One turn moves each row of this set onto another row. After a few examples, where does it send each row asked below?
Favu: [ 0.76  1.33 -1.08 -0.59  0.65  0.11  2.96  0.77 -3.31  0.38  0.19 -0.30
 -2.41  1.05 -0.90 -0.44  1.00  1.38  1.73]
Rup: [-1.34  2.51  0.70 -0.82  0.47 -0.19  1.60 -0.26 -0.79 -1.07 -1.81 -1.85
  2.45 -1.70  0.78  1.70 -5.75 -2.46  0.30]
kune: [-0.90 -0.31 -1.36  4.10  2.31  1.72  0.18 -0.19  2.51  2.36  2.71 -1.75
  0.74 -3.40  1.66 -0.72 -1.96  0.53 -0.05]
mul: [-1.43 -0.61  0.09 -1.32 -0.45  2.33  3.25  3.06 -1.65  1.07  0.78 -0.30
  1.18  1.26  1.40  0.08 -1.93 -2.75  1.35]
Parep: [-2.49 -3.44  1.47  0.71  0.15  1.04  0.44 -3.08  2.24 -0.14  0.28  0.27
 -2.07 -0.23  0.95 -1.01  2.26  0.11  2.52]
kegab: [-3.38 -2.49  1.65  0.04 -0.49  1.58  0.24 -1.54  2.11 -0.32 -1.99 -0.28
 -2.43 -2.02 -0.71 -1.12  2.27  1.09  1.55]
gan: [ 0.78  0.73 -1.50  5.14 -0.56  0.10 -1.79 -0.30  2.87  2.50  1.59 -1.55
  0.77 -1.56  1.00  2.00 -3.96 -0.55  0.59]
Demus: [-2.69  2.02  0.13  0.15  0.67  1.78  4.76 -1.26 -1.11 -0.11 -0.88 -3.13
  2.44 -1.69  0.72 -0.76 -2.68 -0.06 -0.74]
dozif: [-1.46 -2.26 -0.43  0.09 -1.64 -0.88 -2.21 -0.45  0.42 -0.90  1.98 -1.46
  0.65 -2.81  2.36  0.57  3.37 -3.25 -0.72]
Kili: [ 0.33  3.07  0.36  0.79  0.38 -0.14  2.21 -3.63 -1.95  0.03  2.51 -1.87
 -0.41  0.74  0.76  1.95 -3.47 -0.49  0.81]
vesir: [-0.48  1.45 -0.90 -1.02  0.66 -0.58  3.47  2.99 -2.46  0.31 -3.47 -1.37
 -0.86 -0.43 -0.01 -0.90  0.28  0.46  0.85]
tova: [ 0.87 -1.88 -1.77  0.17 -2.48 -0.89 -4.43 -1.55  0.66 -0.96  0.68 -0.20
  1.66 -1.09  0.15  1.81  1.74 -3.59 -0.81]
ruz: [ 0.15  0.83 -1.65  3.93  0.87 -0.31 -1.41  0.67  1.22 -0.62 -0.68 -0.63
 -0.05 -5.03 -1.88  0.44 -2.44  2.89  1.31]
tafe: [ 1.18  3.10 -1.26 -0.24  1.57  0.05  1.49 -3.64 -1.72 -1.28 -1.25 -0.73
  0.66 -0.52 -2.56  0.51 -3.36  1.21  0.20]
domug: [ 0.18  3.53 -0.33 -1.16  2.58 -1.70  1.19 -1.56 -0.96 -1.10 -2.66 -1.39
  0.30 -2.02 -0.11  0.82 -4.16 -0.65 -0.02]
zozi: [-1.26  3.29  0.50  0.28  2.03 -0.51  3.83 -2.41 -1.31  0.43  0.68 -3.21
 -0.60 -1.07  2.16  0.25 -2.06 -0.13 -0.24]
Givi: [-0.62 -1.72  1.62  2.29  0.69 -0.42 -3.97 -1.15  0.66  0.84 -3.71 -1.61
  0.61  1.50  2.15  1.90 -0.07 -2.73  1.79]
senus: [-1.30 -0.93 -1.46  3.96  1.80  2.65  0.27  0.09  1.83  0.84  2.23 -1.06
  1.46 -4.17 -0.32 -1.00 -1.76  1.96  0.43]
lepo: [-1.50 -0.79  1.43  1.28 -1.74  1.78 -3.67 -0.91  0.41 -0.11 -4.78 -0.74
 -0.84 -0.23 -2.81  1.45  0.73  0.37  0.81]
Notoz: [ 0.23  0.90 -0.38 -2.00  1.59 -0.78  2.12  2.71 -0.97  1.62 -0.83 -0.58
 -0.82  1.11  2.69  0.19 -1.83 -3.33  1.03]
lised: [-0.03 -1.85 -2.03  0.13 -2.91 -0.63 -3.77 -0.49  0.94 -1.22 -1.71 -0.79
  2.73 -2.04 -0.43  1.20  1.77 -3.28 -1.42]
guler: [-0.96  1.74 -0.89  0.25 -0.20  2.73  3.48 -2.81 -1.56 -1.17 -0.71 -1.39
  2.96 -0.54 -2.27 -0.13 -3.35  1.12 -0.15]
sur: [ 0.39 -1.59 -1.09 -0.06 -1.23 -1.67 -3.69 -1.40  0.50 -0.66  1.85 -0.60
  0.24 -1.72  1.82  1.40  2.67 -3.57 -0.69]
som: [-0.08 -1.01 -2.12  0.63 -2.27 -1.45 -2.28 -1.61 -0.04 -1.43 -0.89 -1.45
  0.26 -2.96 -0.77  0.02  4.57 -0.33 -1.36]
rafe: [-0.31  0.38 -1.44 -0.71 -1.59  1.05  2.69  3.16 -1.84  0.19 -4.07 -0.68
  2.19  0.82 -1.17 -0.19 -1.85 -0.84  0.91]
leni: [ 2.76  1.62 -1.77 -1.28  0.81 -1.36  0.68  0.59 -1.50  1.33 -0.88  0.52
 -1.50  2.87  0.26  1.02 -1.87 -1.80  1.49]
Nes: [-0.37 -0.27 -1.63  4.02  1.39  1.74 -0.52  0.12  1.23 -0.21  1.17 -0.46
  0.75 -4.72 -2.04 -0.51 -1.84  3.12  1.09]
malal: [ 0.04  1.16 -1.34  4.37 -0.22 -1.07 -1.86  1.58  1.89  0.07 -1.69 -1.29
  0.57 -4.65 -0.67  1.46 -3.83  1.36  1.06]
Vap: [ 0.40  0.51 -1.47  4.70  1.29  0.50 -0.94 -0.76  2.70  3.00  2.70 -1.84
  0.08 -1.95  1.96  0.77 -2.62 -0.26  0.05]
rin: [-0.09 -0.24 -0.58 -0.53 -1.11  2.80  3.02  1.04 -3.08  0.48  2.17  0.47
 -0.11  2.30 -1.02  0.35 -0.66 -0.14  2.04]
kedig: [-3.11 -1.55  1.73  0.30 -1.67  2.20 -1.52 -0.71  1.40 -0.43 -3.90 -0.54
 -1.36 -1.83 -2.47 -0.04  1.48  0.96  0.88]
Manip: [-1.91 -2.71 -0.62  0.70 -2.98  0.50 -1.35 -0.61  0.04 -1.35  1.99 -1.52
  1.53 -2.75  0.91  0.39  3.70 -1.94 -0.77]
tanos: [ 2.05  0.65 -2.22 -0.45 -1.87  0.83  1.08  1.08 -1.99  0.48 -2.02  0.82
  1.19  3.18 -2.01  1.22 -2.52 -1.18  1.68]
Nezo: [-1.75 -3.97  1.38  1.75 -0.03  1.12 -0.50 -3.06  1.79  0.08  0.66 -0.06
  0.11  1.53  2.30 -0.03  0.87 -1.65  3.05]
Neto: [-0.37 -1.18 -2.13  0.16 -2.07 -1.58 -2.89 -0.38  0.87 -1.32 -2.67 -1.56
  1.63 -3.09 -0.29  0.25  3.33 -1.89 -1.80]
Pebu: [-0.81 -1.97 -1.45  1.04 -3.23  0.17 -1.63 -1.72 -0.44 -1.55  1.21 -1.19
  0.83 -2.39 -0.78  0.18  4.49 -0.39 -0.89]
mogos: [-0.71  2.10  0.73  0.46 -1.24  1.22  1.65 -2.05 -1.42 -0.72  1.23 -1.26
  2.34  0.55 -0.01  2.60 -5.69 -1.96  1.06]
ros: [-0.25 -0.53  1.45  1.92 -0.27  0.04 -4.87 -1.16  0.14  0.54 -4.77 -1.29
 -0.55  0.96 -0.68  2.22  0.36 -1.15  1.24]
tinu: [-1.43 -3.28  1.56  2.30  0.30  0.46 -2.17 -1.88  1.46  0.60 -1.38 -1.07
  1.22  1.81  3.14  1.12  0.03 -3.08  2.66]
boni: [ 0.28  0.96 -1.40  4.95 -1.30 -0.53 -2.01  1.06  2.59  1.28 -0.52 -1.51
  1.44 -2.82  0.17  2.20 -4.42 -0.12  0.77]

malal turns into boni
Notoz turns into mul
Now find these:
mogos turns into Kili
ros turns into Givi
tova turns into sur

